Where one turn sends some rows of the set: a few examples, then the rows asked:
rizoz: [+0.37,+0.38,+0.16,+1.37,-0.21,+0.69,+1.06,+3.02,+1.02,-0.10,-0.67,-1.14,+1.71,-1.57,-1.26,+0.32,+1.17,+1.28,+1.02,+0.28,+0.37,+1.90,-1.46,+0.20,-0.92,+1.80,+0.40,-2.44,+0.63,-1.87,-0.18,+0.08,+0.78,+1.13,+1.24,+1.52]
fuba: [-0.50,+0.51,+2.30,+0.88,-1.95,+0.71,-0.29,-1.56,-1.84,-0.18,+1.39,-0.70,-2.29,-1.24,+0.56,+0.05,+0.64,+1.53,+2.88,-1.51,-0.30,+2.54,+1.04,-0.03,+0.06,+1.11,-1.86,-1.25,-1.56,-0.15,-1.40,-1.00,+0.67,-1.81,-0.61,+0.72]
lol: [+0.46,+0.23,-0.34,+1.47,+0.61,+0.76,+0.70,+3.17,+1.02,+0.03,-1.01,-1.23,+1.59,-1.23,-1.01,+0.87,+1.11,+1.40,+0.87,+0.28,+0.51,+2.20,-1.01,+0.81,-1.12,+1.66,+0.49,-2.21,+0.22,-1.84,-0.51,+0.04,+0.47,+0.71,+1.50,+1.62]
gezi: [+1.27,+0.94,+0.76,+0.66,+1.84,-0.55,-0.40,-1.32,-2.08,+1.09,+0.27,-0.45,-1.05,-3.15,-1.73,-2.06,-0.16,+0.11,+1.34,+0.59,+0.13,+1.21,+0.85,-1.36,+0.03,+0.73,-3.95,-1.19,-0.18,-0.78,-1.32,+0.24,+2.14,-0.97,-2.11,+1.93]
tup: [+1.31,+2.39,-0.14,+0.99,+1.80,-0.44,+0.03,-3.24,+0.47,+0.33,-1.53,-0.09,-0.71,+0.27,-1.28,-0.41,+0.96,-0.81,+0.28,-0.70,+0.24,+1.26,+0.99,-2.35,-0.09,+1.71,-1.69,-2.02,+0.74,+2.16,-2.05,+0.51,-1.51,-0.63,-1.78,+2.46]
mok: [+2.61,-0.03,-0.14,+1.19,+0.72,+0.26,+0.89,+0.23,-1.17,+0.40,-1.03,-2.24,-1.45,-1.25,-0.52,-1.54,-0.39,+1.01,-0.48,+0.14,-2.02,+1.21,+0.50,+0.91,-0.79,-1.62,-2.37,-1.17,+1.88,-0.43,+1.38,-0.36,-2.26,+2.02,+0.31,+0.67]
tob: [+0.93,-0.40,+1.74,+0.72,+2.39,-0.84,-1.36,-0.15,+0.69,-1.21,-1.07,-1.54,+0.37,-1.34,-0.13,-0.67,+0.22,-1.45,-3.20,-0.92,-0.09,+0.60,+0.38,+0.07,+0.08,+0.62,-0.89,-0.29,+2.32,-0.62,-2.30,-0.96,-1.77,-1.09,+0.43,+0.31]
vepe: [+0.85,-1.61,-0.45,+1.75,+0.21,-0.02,+0.12,-0.33,-0.38,-0.46,-1.85,-1.31,-0.18,-3.39,-2.34,-0.55,+0.31,+0.04,-1.09,+0.08,-0.51,+1.81,-0.83,+1.17,+0.43,+0.93,-2.06,-1.16,+0.25,-0.24,-0.14,+1.17,-2.17,+2.61,+0.15,+0.79]
luniz: [+0.45,+1.53,+0.24,+0.87,+0.49,+0.51,+0.12,-3.16,-1.75,+0.14,-0.35,-1.91,-1.50,-1.97,-1.50,-2.65,+1.08,-0.64,-0.44,+2.19,-0.47,+0.85,+1.35,-1.67,+1.50,+0.70,-1.54,-1.06,+0.34,-1.36,-1.87,-1.12,+2.54,+1.33,-0.30,+0.28]
bupe: [+0.96,-0.86,-0.65,+1.04,+1.81,+0.12,+0.43,-1.14,-1.07,-0.27,+0.55,+0.76,+0.10,-0.89,-0.44,+3.24,-1.27,-0.21,-0.81,-0.20,-1.68,+0.47,+0.45,-2.12,-2.35,+0.32,+0.83,-2.70,+0.74,-0.89,-0.17,-0.90,-1.85,-0.24,-0.14,+2.85]
fogu: [-1.91,+1.66,+1.17,+1.57,+0.08,+0.64,+2.09,-1.15,+0.00,+0.18,-0.76,+0.17,-2.20,+0.51,-2.68,-0.58,+1.38,-0.69,+2.01,+0.84,+1.11,+1.23,+1.53,-0.97,+0.37,-0.46,+0.13,-0.57,-1.17,-0.59,-1.13,-2.34,+0.21,+0.75,-2.05,+0.18]
fodu: [-0.30,+0.77,+2.47,+1.10,-1.90,+0.13,-0.37,-1.38,-2.14,-0.32,+1.60,-0.64,-2.71,-1.21,+0.47,+0.51,+1.02,+1.13,+2.59,-1.48,-0.68,+2.13,+0.98,-0.93,-0.26,+1.38,-1.57,-1.45,-1.08,-0.10,-1.05,-1.39,+0.80,-1.78,-0.49,+1.19]
Pidob: [-2.03,+1.62,+1.48,+1.45,-0.12,+0.05,+1.78,-1.20,-0.09,+0.46,-0.43,+0.21,-2.17,+0.49,-3.03,-0.11,+1.16,-1.37,+2.04,+0.88,+0.41,+0.92,+1.50,-1.62,+0.14,+0.00,+0.65,-0.45,-1.11,-0.34,-1.27,-2.09,+0.19,+0.74,-2.08,+0.73]
tak: [+1.10,+0.30,-0.70,+3.07,+0.24,-0.73,-1.62,-0.81,-0.34,+0.09,+0.45,-1.22,-3.47,-0.21,+0.42,-1.70,+1.93,-2.01,+0.35,-0.07,-1.65,+1.38,+1.80,-1.95,+0.17,+1.04,-0.97,-1.57,+0.76,-0.06,-2.06,+1.23,+0.14,-1.70,+0.24,-0.95]
gedut: [+0.71,-1.33,+0.24,-1.13,+0.98,+2.02,+1.67,+0.30,-0.70,+0.78,+0.27,+0.16,+0.03,-0.08,+1.76,-0.91,-0.74,-0.52,-0.97,-0.80,-0.48,+0.18,+0.48,+2.01,-1.06,-0.20,+1.24,-0.38,+0.40,-2.05,+0.08,-0.65,-0.68,+0.53,+0.86,+1.64]
dabo: [+0.44,+1.14,-0.38,+0.51,+2.66,-0.93,+0.58,+1.32,+0.30,-0.48,-3.11,-0.58,-0.43,-0.43,+0.36,+0.09,-0.18,+0.30,-0.57,-0.22,-3.80,+1.99,+1.08,-0.86,-0.09,-0.17,-1.87,-2.98,+1.00,-0.19,-1.69,+1.49,+0.48,-0.09,+0.85,+1.08]
Zato: [+0.49,+1.24,-1.65,-1.03,+1.87,+0.72,-0.14,+0.15,-0.60,+0.70,-0.93,-0.70,-3.52,+0.49,-0.88,+1.60,+1.53,+0.57,+0.21,+1.20,-1.77,+1.93,+0.28,+0.03,+0.06,-0.35,+0.31,-1.38,-1.10,-0.15,-2.93,-1.30,+0.79,-1.64,-2.26,+0.18]
duza: [+0.11,-1.35,-0.48,+2.34,+1.03,-0.91,+0.79,+0.41,-0.49,-0.79,+0.34,-3.13,-1.10,-0.51,-0.98,+1.06,-0.77,-1.29,+0.27,+0.76,-2.60,+1.19,-1.39,-1.45,-2.47,+1.97,+1.96,-1.76,+1.27,-1.78,-0.80,-0.15,-0.56,-0.80,-0.02,+0.42]
Til: [+0.43,-1.48,+0.58,-0.80,+0.53,+1.92,+1.63,+0.40,-0.49,+1.00,+0.87,+0.37,+0.33,-0.28,+1.25,-1.27,-0.97,-0.76,-0.78,-0.90,-0.19,-0.23,+0.60,+1.66,-1.45,-0.30,+0.64,-0.76,+0.58,-1.71,+0.42,-0.45,-0.31,+0.84,+0.65,+1.84]
Pidi: [+0.21,-0.10,+0.49,-0.01,+1.50,+0.08,-1.82,-2.10,-0.67,+0.68,+0.62,-1.43,-0.32,+0.03,-1.71,+1.74,+2.08,+0.12,+0.00,+0.74,-0.41,+2.71,-0.39,+0.63,+0.66,+0.36,-0.23,+0.25,-0.63,+0.71,-1.61,-1.64,+0.03,-3.97,+0.00,+0.76]

duza goes to Pidi
fuba goes to Til
And these:
vepe goes to gezi
lol goes to fodu
tak goes to tob

